runs of hidden systems
In the rows, zero is written as 128.
J, trace 1 (8 x 28)
142  136  113  117  144  103  97  166  130  171  147  128  147  151  147  128  153  99  190  108  156  115  92  110  128  90  131  126
130  134  110  146  142  98  129  145  113  174  157  103  108  145  148  122  117  70  194  85  156  131  93  88  134  120  149  101
130  149  115  165  138  110  147  114  96  159  171  95  77  128  137  124  89  73  173  92  164  135  100  86  129  161  144  82
114  147  122  176  137  121  161  101  92  144  170  97  57  118  136  125  72  91  141  113  162  141  117  97  116  178  134  85
106  129  126  166  135  135  160  90  91  126  149  112  57  102  128  138  85  122  118  140  151  130  135  121  112  179  118  104
95  109  132  166  121  152  140  96  98  112  128  127  66  106  126  146  112  160  84  159  136  129  141  137  110  178  100  122
90  107  127  148  119  156  122  108  121  98  112  144  98  120  133  145  152  186  86  157  135  115  144  156  112  156  96  136
96  108  133  130  115  154  107  122  137  104  102  161  130  128  135  142  173  185  99  157  127  104  139  172  112  123  107  133
F, trace 2 (8 x 28)
174  178  98  74  118  104  139  94  151  153  116  113  149  94  110  127  45  82  123  175  146  160  130  126  111  101  141  142
158  182  113  121  102  122  163  83  104  129  143  107  104  101  135  139  18  73  105  126  137  154  137  116  132  154  135  96
133  178  128  159  114  137  165  87  87  115  141  103  73  124  145  143  32  72  105  88  149  141  133  124  141  171  129  73
108  161  147  182  116  147  161  94  81  120  150  107  46  134  140  131  69  93  114  61  156  111  134  125  146  186  129  55
85  125  148  185  121  153  126  116  92  114  161  132  47  148  150  144  132  137  112  75  143  88  132  117  138  170  119  63
74  111  144  171  126  149  114  131  123  115  155  146  90  143  148  143  180  168  119  110  141  89  136  134  120  152  126  102
97  100  141  132  137  148  94  139  153  125  119  147  135  142  130  128  212  180  136  152  136  93  130  150  116  111  126  138
120  87  128  95  131  125  94  144  156  132  101  152  165  129  125  129  207  180  131  168  122  110  135  145  116  84  123  170
E, trace 3 (8 x 28)
117  163  147  184  108  139  149  122  84  129  178  126  57  156  150  128  123  89  164  37  159  92  106  105  153  156  144  46
133  156  123  178  119  126  150  127  77  154  166  101  82  159  153  127  93  44  189  51  161  127  86  78  152  159  157  66
149  173  98  158  131  106  146  119  88  161  177  83  96  138  146  123  64  31  187  76  160  146  88  64  138  150  161  77
155  195  105  135  129  106  141  103  108  179  178  86  99  133  149  122  48  38  167  98  154  149  106  65  124  157  166  78
149  203  109  117  115  100  142  79  126  158  165  95  92  121  142  121  57  60  155  121  151  135  140  83  107  141  188  83
132  190  133  95  89  98  136  66  141  149  142  105  81  130  142  125  85  78  133  123  152  124  163  104  114  136  195  74
103  170  141  97  85  114  124  62  138  130  129  108  68  143  164  130  110  109  103  120  142  97  178  118  108  143  202  75
86  154  147  111  80  125  102  65  129  117  135  116  62  165  178  143  140  124  103  103  142  81  184  120  104  145  199  62

runs to name
trace 4 (5 x 28)
72  103  145  159  133  152  105  111  136  104  130  149  92  136  139  138  187  191  117  153  141  87  151  148  103  147  125  130
81  95  134  171  150  153  123  129  95  112  154  136  77  125  138  146  172  171  114  117  134  118  127  131  120  166  100  123
108  95  130  183  139  140  160  133  67  122  148  114  71  129  115  134  126  122  123  102  135  136  99  116  142  161  87  117
126  113  118  175  136  121  173  128  68  130  139  113  99  111  112  127  90  94  137  89  150  153  84  110  157  152  89  115
157  130  109  149  123  122  173  135  80  145  132  102  114  122  128  130  68  74  132  94  138  174  86  114  152  140  92  113

E
trace 5 (5 x 28)
149  147  115  130  107  124  169  93  105  123  117  126  105  89  123  140  71  104  102  145  146  144  136  139  132  139  112  108
151  138  123  113  100  124  156  99  127  117  93  132  132  92  109  136  95  123  94  152  135  146  136  167  132  119  108  123
154  134  127  98  98  129  138  123  148  114  84  149  156  107  120  136  120  138  92  146  125  126  130  179  133  86  103  130
161  136  131  81  93  124  121  141  154  119  82  155  180  132  121  131  133  130  107  125  116  119  120  170  138  68  110  143
179  148  127  72  93  120  125  149  156  131  85  160  182  131  130  121  134  115  128  113  122  121  121  161  147  62  125  125

J
trace 6 (5 x 28)
143  183  104  165  130  132  164  104  73  134  166  89  83  126  146  138  24  48  138  79  159  161  100  92  139  172  124  85
164  194  114  141  106  126  154  98  99  141  154  109  105  129  152  131  24  57  128  80  145  148  122  114  148  151  140  69
162  209  132  105  81  121  141  94  136  127  142  127  113  139  150  128  57  67  134  89  132  114  143  113  142  122  166  69
154  193  146  92  66  105  133  96  152  135  136  133  115  144  152  124  104  77  129  101  132  99  160  118  129  111  197  70
130  174  140  86  63  108  105  99  162  137  135  148  99  162  175  136  145  104  136  107  141  86  171  110  109  103  194  66

E
trace 7 (5 x 28)
85  123  144  180  113  151  122  121  91  115  161  129  59  143  161  143  140  141  116  91  143  87  141  116  124  169  128  78
87  114  145  154  128  148  101  129  131  114  140  152  102  137  153  139  180  170  128  122  138  83  142  135  116  140  132  111
93  106  128  121  132  140  90  138  158  127  122  147  141  143  134  127  199  184  135  149  135  91  140  150  111  99  134  142
124  107  132  84  116  123  88  146  166  130  107  160  165  136  128  131  195  176  127  171  125  101  134  160  114  77  135  157
146  116  118  73  116  115  95  140  158  143  92  151  179  130  132  129  156  145  125  164  131  130  137  152  107  69  119  154

F
trace 8 (5 x 28)
147  157  97  124  150  90  147  108  112  185  167  76  106  114  133  122  55  56  174  133  165  165  98  74  107  150  153  119
134  173  108  117  122  103  142  79  128  157  149  98  84  103  119  127  65  86  134  153  155  140  141  103  116  157  162  106
120  152  139  110  103  107  149  77  138  132  126  117  78  116  132  131  75  104  101  142  131  127  168  120  110  149  165  99
110  141  152  111  85  124  128  74  128  112  117  126  76  139  162  146  115  129  81  124  122  101  188  136  114  141  151  92
92  138  158  116  72  137  118  91  125  103  120  143  66  160  167  153  139  133  94  103  129  79  185  141  128  139  156  71

E
